[ 74 143 104 149 166 109 147 131 109 146 145 153 156 152 152  90  94 134
 192 109 119 181 118 149 179  92 122 186 137 168 158 149 135 228 144 134
 145 142  89 160 190 152 119 141 151 121 103 150 122  98 127 169  81 157] -> J
[152  91 142 154 184 113 130  77 146 179 130 124 131  78 129  62 106 139
 135 119 108 118 130 144 142 150 203 153 128 196 117 149  91 163 111 128
 192 111  75  91 160 107 130 130 145  65  86 151 138 131 130 144 112 153] -> M
[141 121 108 166 159 117 116 116 101 104 150 139 112 173 103  93  92 106
 155  77 138 151 153 142 125 103 118 199  96 167 175 176 122 237 167 112
 174 182 122 180 141 157 148 135  92 124 153 113 129 115 142 171  92 143] -> Z
[111 132 128 167 161 134 122 126 106 119 146 169 129 145 117 116  82 110
 172 114 127 149 153 162 155  94 129 189  97 163 141  96 116 224 151 115
 180 144 113 189 149 169 137 133 101 100 137 127 142 136 152 176  91 139] -> L
[ 84 134 112 146 142 129 156 144 121  98 133 160 124 159 121 121  73 114
 183 104 127 158 163 135 156 100 134 185  97 169 157 183 124 182 124 108
 131 149 124 189 147 152 127 128 150 150 147 126 115 143 156 119 102 165] -> Q
[111 110 154 158 146 119 153 114 111 152 136 172 145 117 171  47 128 150
 145  78  68 162 112 168 177 114 161 135 138 190  82 160  90 141 104 156
 190 104  80 136 142 138  60 122 139 119 140  79 113 104 144 124 135 109] -> E
[148 127 128 117 141 110 158 119 111 126 145 150 131 128 132  73  99 119
 145  75 113 174 154 135 152  88 151 140 129 185 117 182 110  78 101 119
 133 125  99 159 195 159 118 136 149 113 135 131 142  99 167  98 125 162] -> R
[ 84 134 112 146 142 105 156 144 121 103 133 160 124 159 121 121  73 114
 183 104 127 158 163 135 156 100 134 185 126 169 157 183 124 182 124 108
 131 149 124 189 147 152 127 128 150 141 147 126 115 143 156 119 102 165] -> D
[136 138 127 156 151 139 106 128  99 104 139 164 117 153 101 127  86 106
 163 117 139 154 149 163 159 100 112 202  90 152 148 212 115 228 172 112
 170 153 131 195 133 183 154 134  83 113 148 116 141 131 160 182  97 127] -> S
[164  99 118 153 113 102 137 117 126 118 139 117 111 142 126  43 113 122
 133 113  89 141 107 150 138 150 155 140 127 203 145 152 137 155 140 146
 200 146 107 133 136 132 130 107 106 124 165  62 113 100 105 136 136 133] -> A
q: [111 132 128 167 161 134 122 126 106 119 146 169 129 145 117 116  82 110
 172 114 127 149 153 162 155  94 129 189  97 163 141  96 116 224 151 115
 180 144 113 189 149 169 137 133 101 100 137 127 142 136 152 176  91 139] => L
q: [111 110 154 158 146 119 153 114 111 152 136 172 145 117 171  47 128 150
 145  78  68 162 112 168 177 114 161 135 138 190  82 160  90 141 104 156
 190 104  80 136 142 138  60 122 139 119 140  79 113 104 144 124 135 109] => E
q: [148 127 128 117 141 110 158 119 111 126 145 150 131 128 132  73  99 119
 145  75 113 174 154 135 152  88 151 140 129 185 117 182 110  78 101 119
 133 125  99 159 195 159 118 136 149 113 135 131 142  99 167  98 125 162] => R
q: [ 84 134 112 146 142 129 156 144 121  98 133 160 124 159 121 121  73 114
 183 104 127 158 163 135 156 100 134 185  97 169 157 183 124 182 124 108
 131 149 124 189 147 152 127 128 150 150 147 126 115 143 156 119 102 165] => Q
q: [141 121 108 166 159 117 116 116 101 104 150 139 112 173 103  93  92 106
 155  77 138 151 153 142 125 103 118 199  96 167 175 176 122 237 167 112
 174 182 122 180 141 157 148 135  92 124 153 113 129 115 142 171  92 143] => Z
q: [ 74 143 104 149 166 109 147 131 109 146 145 153 156 152 152  90  94 134
 192 109 119 181 118 149 179  92 122 186 137 168 158 149 135 228 144 134
 145 142  89 160 190 152 119 141 151 121 103 150 122  98 127 169  81 157] => J

[214  30 136 232 148 181 172 128  11  22 121 234  89 121  47 162 204 227
 139 131  72 149 125 221  10 233 158 213 174 134 174 192  33  35 221 196
 121  95 102  54  94]  G
[ 22 114 132 246 237 200 222 227  22 150 243  82 153  62 165 213  62  92
 238 180  23 148  93  27 171 203  54 160  61 128  50  60  52  25  59 224
 156  67 182 112  43]  P
[214 161 123  68  25  60  50  31  68  89  61  30 115  14 132 168 237  10
 103  85 215 201 206 228 195 163  77  90 120 107 246  18  75 241 214  53
 126 207 185  47  56]  K
[172 221 241 205  66  87  36 136  94 142  48 162  75 115 196  18 178 196
 230  93 139  56 159 141 143 164 173 181  15 223 182 220 175  78 150  59
 210 179  74  59 186]  B
[ 91 105  77 199 138  19  56 151  73 230 133 102 174 174 198 129  50 217
  36 109 219 199 148 246 204 121  23 219 177 169  77 171 161 122  25 107
 245 198  40 194 130]  T
[126 217 242 104 211  76 133 143 144 206  16 202 195  58  96  91  94 183
  13 179  72 180  23 208  61  84 194 138 218  67 133  11 119 218 107  18
 173  33 212 122 157]  F
q: [214 161 123  68  25  60  50  31  68  89  61  30 115  14 132 168 237  10
 103  85 215 201 206 228 195 163  77  90 120 107 246  18  75 241 214  53
 126 207 185  47  56] => K
q: [214  30 136 232 148 181 172 128  11  22 121 234  89 121  47 162 204 227
 139 131  72 149 125 221  10 233 158 213 174 134 174 192  33  35 221 196
 121  95 102  54  94] => G
q: [126 217 242 104 211  76 133 143 144 206  16 202 195  58  96  91  94 183
  13 179  72 180  23 208  61  84 194 138 218  67 133  11 119 218 107  18
 173  33 212 122 157] => F
q: [172 221 241 205  66  87  36 136  94 142  48 162  75 115 196  18 178 196
 230  93 139  56 159 141 143 164 173 181  15 223 182 220 175  78 150  59
 210 179  74  59 186] => B

[198 173 106 172 145 124 200 123 155  43] = C
[ 79 198 205 195 193  90 131 159 159 135] = V
[ 90 198 205 195  40  39  46 172  85  78] = U
[ 56 172 159 195  47  40  42  38  36  71] = W
[127 136  47  79  69 195 186 151 175 123] = H
both U H:  => [195]
both H C:  => [123]
both C W:  => [172]
both W C:  => [172]
both C V:  => [198]
q: [ 56 172 159 195  47  40  42  38  36  71] => W
q: [198 173 106 172 145 124 200 123 155  43] => C

[124 104  72 169 118  59 125 141  53  94  79 120 146 119 131 126 119 124
 206 166 173  67 104 101]  fen
[176 197 109 120 140 120 176  94 123  93 106 180 155 181 176 162 178 141
 146  72 103 109 195 117]  Loba
[ 95  76 179 124 100 167  71 160 163 197 167  90 106  90  93  77  94  99
 108 175 166 166  78 133]  petaz
[147 120  97 226 114  85 126  98  82 108 101 140 192 140 149 128 141 122
 111 192  86  82 120 102]  Meve
both Meve petaz:  => [108]
q: [ 95  76 179 124 100 167  71 160 163 197 167  90 106  90  93  77  94  99
 108 175 166 166  78 133] => petaz

[127 127 125 118 124 135 181 141 120  98 116 115 145  35 118 182 154 129
 122 107 141 116 133 142 129 130 125  42 168 130 132 175 122 133 133 119
 123 131 125 126 134 132]  N
[145 125 118 117 140 139 188 142 111 181 136 131 132 145 105 151 139 132
 100 117 104 138 149 139 127 124 133 182 154 132 111 107 119 123 135 120
 120 139 130 122 126 134]  X
[145 125 118 117 140 139 188 142 111  34 136 131 132 145 105 151 139 132
 100 117 104 138 149 139 127 124 127  45 154 138 132 208 121 142 134 137
 124 117 125 125 134 129]  Y
q: [145 125 118 117 140 139 188 142 111  34 136 131 132 145 105 151 139 132
 100 117 104 138 149 139 127 124 127  45 154 138 132 208 121 142 134 137
 124 117 125 125 134 129] => Y
q: [127 127 125 118 124 135 181 141 120  98 116 115 145  35 118 182 154 129
 122 107 141 116 133 142 129 130 125  42 168 130 132 175 122 133 133 119
 123 131 125 126 134 132] => N

[140 112 131 174 110  90 151 191 124]  fubeb
[ 84 130  63 131 217 129 163 150 227]  kun
[140 112  84  87 110  90 218 191 124]  nopag
[ 93  85  12 234 197 217 154 112 217]  Ruri
[140 112  87 174 110  90 217 153  96]  Bav
[ 88 112  63 198 217 129 163 150 112]  nul
[ 98 105 157 113  96  93 110 164 131]  zol
both nopag Ruri:  => [112]
both nul nopag:  => [112]
both Bav kun:  => [217]
both kun zol:  => [131]
both zol kun:  => [131]
both Ruri zol:  => [93]

[122 180  70  81] = Timat
[218 214 176  78] = famel
[196  80 166  81] = lar
[215 165 152 151] = mitor
[165  81  50  80] = Vetom
both Timat Vetom:  => [81]
both Vetom Timat:  => [81]
both mitor Vetom:  => [165]
both Timat lar:  => [81]

[189 189 119 190] -> Susi
[143 142 189 197] -> ded
[143 189 142  92] -> fitu
both ded Susi:  => [189]
both fitu Susi:  => [189]
both Susi ded:  => [189]
q: [189 189 119 190] => Susi
both Susi fitu:  => [189]

[114  76 144 187 179 155 127 151 146 107  76 125 154 128 154 100 114 138
  92  89 177  98 213 121 194  99 158  68 197 191  88 122 178 140 198 106
 168  87 119 100 131  85  45 106 173 182 118] = dala
[220 197  93 112 133 110 229 128 143  95 155  92 183 123 138 152 184 192
 167 232 155 123  57 137 160  44 161 144 188  70 245 200 146  92  80 151
 173 159 127  88 166  83  97 198 230 125 197] = mik
[114  76 144 187 179 155 127  99 146 107  76 173 154 128 154 100 114 138
  92  89 177  98 213 121 194  99 158  68 197 191  88 122 178 140 198 106
 168  87 119 197 131 168 177  88  84 144 119] = sekod
[114  76 144 187 179 155 127  46 146 107  76 125 154 128 154 100 114 138
  92  89 177  98 213 121 194  99 158  68 197 191  88 127 182 138 199 106
 174  87 118 199 134  79 120 109 183 186 123] = giz
[ 79  72 175 176 158 176  71 158 129 140  97 157 123 149 158 116  91 113
  89  53 162 122 232 123 155 174 135  92 139 206  46 172 148 168 210 100
 133  90 138 196 119 140 154  81  99 168  79] = Nik
q: [ 79  72 175 176 158 176  71 158 129 140  97 157 123 149 158 116  91 113
  89  53 162 122 232 123 155 174 135  92 139 206  46 172 148 168 210 100
 133  90 138 196 119 140 154  81  99 168  79] => Nik
q: [114  76 144 187 179 155 127  99 146 107  76 173 154 128 154 100 114 138
  92  89 177  98 213 121 194  99 158  68 197 191  88 122 178 140 198 106
 168  87 119 197 131 168 177  88  84 144 119] => sekod
q: [114  76 144 187 179 155 127  46 146 107  76 125 154 128 154 100 114 138
  92  89 177  98 213 121 194  99 158  68 197 191  88 127 182 138 199 106
 174  87 118 199 134  79 120 109 183 186 123] => giz

[130 152  91 178 126 160 109 155 160 151] -> ledul
[130 152 161 178 126 215 109  69 160 178] -> Pasi
[133 172 127 152 155 129 170 155 160 122] -> per
q: [133 172 127 152 155 129 170 155 160 122] => per
q: [130 152 161 178 126 215 109  69 160 178] => Pasi
q: [130 152  91 178 126 160 109 155 160 151] => ledul

[115 156 117 126] = Gutin
[115 180  67 126] = seno
[115  42 117 108] = tobu
[115  42 115 108] = Fud
[193 117 117 151] = pena
[115 139 117 126] = nesaf
[115 180  67 106] = zema
[115 131 192 188] = maro
[115 131 184 193] = mese
[115 140 174  93] = fuzom
both fuzom Gutin:  => [115]
both zema Fud:  => [115]
both maro Fud:  => [115]
both mese pena:  => [193]

[ 96  91 218 120 100] : Reze
[120  95  22  96 224] : Zodal
[119 119 224  52 140] : Vav
[ 28 223 224 193 223] : rosum
[ 83  47 119  95 113] : ginud
both Zodal rosum:  => [224]
both Vav ginud:  => [119]
both Zodal ginud:  => [95]
both Zodal Vav:  => [224]
q: [ 96  91 218 120 100] => Reze
both rosum Vav:  => [224]
both Vav Zodal:  => [224]

[102 151 142  52 153 133  80 151 152 152 110 175 156 102]  zenub
[110 149 138 146  87  60  81 142 188 149 101 160  80  94]  kitut
[ 83 149  96 139 173 155 170  96 127 148  89 115 175  98]  Sevi
[145 118  91 193 148 111 153  73  81 116 153  31 152 163]  melod
both melod kitut:  => [81]
both kitut melod:  => [81]
both Sevi kitut:  => [149]

